(152): [144 121 108 173 101  90 126 173  62 199 139  99 177 131 132 163 178 136
  75 125 140 113 144 143 150 116 151 117 126 180 176 176 161 156 131  95
 135 127 124 163 132 177  90 134  94 191 142 116 111 137 128  97 129]
(80): [127 112 112 160  94  90 137 176  71 172 146 126 172 133 123 146 165 157
  86 136 152 104 147 154 145 139 158 141 143 179 173 168 187 155 138  83
 154 145 130 152 147 157  77 118  99 184 155 108 104 127 149  99 126]
(86): [ 98 108 125 110 104 107 158 145 130  91 148 178 133 139 112  97 115 188
 133 148 160 100 149 153 122 176 157 174 169 144 138 135 197 132 145  87
 170 170 143 112 163 100  82  93 131 140 162 107 107 106 178 128 124]
(211): [ 90 115 145  88 125 133 155 109 174  53 137 187 103 136 109  83  86 173
 166 146 150 117 138 140 112 173 135 173 169 108 145 144 128 103 143 136
  83  99 141  90 156  74 115  93 154  99 146 116 125 103 169 146 127]
(103): [ 98 126 153  85 140 147 148  89 196  48 124 177  89 131 111  83  83 147
 176 138 138 133 128 125 108 159 117 158 159  92  99  83 128 103 143 136
 144 145 138  92 144  74 142 103 168  75 131 122 139 109 151 153 128]
(153): [162 141 114 175 126 112 107 148  82 209 119  71 167 126 146 173 177  95
  82 113 120 138 127 115 147  87 129  84 101 161 162 168 105 146 123 131
 108  96 114 168 109 190 124 160 104 173 118 133 128 146  99 103 134]
(134): [115 145  85 125 133 155 109 121 117 185 110  70 147 123 150 170 157  72
 107 107 109 153 117 100 143  78 113  77  94 133 141 138  69 134 119 159
  96  83 109 155 101 174 155 169 122 141 102 139 140 140  88 115 137]
q: [ 99  83 128 103 143 136 144 145] : (103)
q: [115 145  88 125 133 155 109] : (211)
q: [109 121 117] : (134)

(103): [103 111  42  87]
(80): [162 105  87  42]
(179): [126 103 111  94]
q: [162 105  87] : (80)
q: [103 111  42  87] : (103)
q: [126 103 111] : (179)
q: [87 42] : (80)

(211): [ 98 165 157 155 149 157 147 154 140 119 138 147 108 172 117 114 135 144
 174 110 123 127 107 141 135 111 197  98 147  96 135 129 155 102  95 133
 137 145 101 140 119 113 153]
(186): [160 127 141 111 122 139 138 130 146 162 129 116 117 126 121 104 141 137
 134 142 149 145 149 107 108 125  83 123 103 129  96 135 101 130 123 111
 126 126 114 124 124 135 124]
(80): [ 98 165 157 155 149 157 147 154 140 131 138 147 108 172 117 114 130 144
 174 110 123 127 107 141 135 111 197  98 147  96 135 129 155 102  95 133
 137 145 101 140 121 113 153]
q: [ 98 165 157 155 149 157 147 154 140 119 138 147 108 172 117 114 135 144
 174 110 123 127 107 141 135 111 197  98 147  96 135 129 155 102  95 133
 137 145 101 140 119 113 153] : (211)
q: [137 145 101 140 119 113 153] : (211)

(111): [135 122 111 158 112 110]
(134): [110 109  65 158 112 110]
(152): [134 177  65 135 124 111]
q: [135 122 111 158 112 110] : (111)
q: [135 124 111] : (152)

(152): [209 166 141 106 179 187 119]
(153): [209 166  78 106 179 187 119]
(103): [ 95 123  67 201 153  69 141]
(134): [140 159 132 196 142 205 103]
(186): [159 182 126 138 211  94 152]
(111): [ 78 182 161 200 124  47  71]
(95): [166 166  78 182 160  94 113]
q: [166 166  78 182 160  94 113] : (95)
q: [209 166  78 106 179 187 119] : (153)
q: [201 153] : (103)
q: [126 138 211  94] : (186)
q: [ 78 182 160] : (95)
q: [ 95 123  67 201 153  69] : (103)

(211): [162 120 121 148]
(86): [103  98 119 113]
(103): [ 98 130 191  84]
(186): [ 97 110 129 100]
(80): [159 118 129 126]
(179): [124 145 160 103]
(134): [140 169  78  41]
(153): [ 89 142 169  78]
(95): [ 85 113 122  89]
(111): [125 130 159 119]
q: [159 119] : (111)
q: [ 89 142 169  78] : (153)
q: [142 169  78] : (153)

(111): [135 102 145 136 142 112 106 141 134  91 101 140  98 141  98  98]
(179): [163 164  51 168  50 139 171 166 170  58 158 167 156  51 156 157]
(211): [ 53  66 150  58 150 137  86  57  57 153 127  57 108 156 133 130]
(152): [ 75  68 198  72 199  96  59  75  70 178  77  75  74 198  81  80]
(86): [ 77  73 194  75 195  91  58  77  73 101  91 140  73 194  81  80]
(134): [ 84 102 136 145 130 128 105  84  85 128 128  84 119 132 132 130]
q: [ 91 101 140] : (111)
q: [141 134] : (111)
q: [102 145 136] : (111)
q: [142 112 106 141] : (111)
q: [156  51 156 157] : (179)
q: [164  51 168  50] : (179)

(95): [113 142 129 125 128 131 166 130 118 125 128 127 133 130 128 121 126 128
 127 124 130 101 125 140 123 125 161 129 128 122 143 115 147 127 128 129
 131 138 127 128 120 122 128 136 126 129 131 155 127 128]
(134): [122 135 129 127 128 129 160 129 122 124 128 128 133 130 127 122 127 128
 127 127 132 115 121 144 119 125 163 132 127 120 149  97 154 126 128 131
 129 143 126 128 127 116 129 134 124 129 135 137 126 128]
(186): [118 171 132 121 129 131 135 135 123 114 126 124 134 136 128 126 120 129
 127 122 130 119 123 138 121 122 137 130 127 126 148 124 140 120 127 141
 129 134 124 136 126 122 132 134 123 131 133 141 126 129]
(86): [119 162 132 123 129 131 136 134 123 114 127 126 134 136 128 125 122 130
 127 123 131 118 122 141 120 121 139 130 127 125 151 121 143 120 127 141
 129 136 123 134 126 120 131 134 122 131 134 139 125 129]
(80): [119 213 130 113 133 131 129 142 126 117 123 104 130 136 128 128 112 129
 128 120 128 125 127 130 126 124 129 128 128 128 134 128 130 122 123 139
 129 129 126 153 125 127 133 130 126 133 129 137 127 136]
(103): [119 161 132 123 129 131 136 134 123 113 127 126 134 136 128 126 122 130
 127 123 131 119 122 141 120 121 138 131 126 127 136 127 107 145 127 143
 129 135 123 135 126 120 131 134 122 131 134 138 125 128]
(179): [124 165 133 123 133 130 130 137 126 107 126 125 132 139 128 127 127 128
 128 124 130 125 123 135 121 121 131 131 127 127 145 126 136 107 127 159
 128 131 120 151 127 123 133 131 122 132 133 132 124 129]
q: [127 127 145 126 136 107] : (179)
q: [122 135 129 127 128 129 160 129 122 124 128 128 133 130 127 122 127 128
 127 127 132 115 121 144 119 125 163 132 127 120 149  97 154 126 128 131
 129 143 126 128 127 116 129 134 124 129 135 137 126 128] : (134)
q: [121 144 119 125 163] : (134)

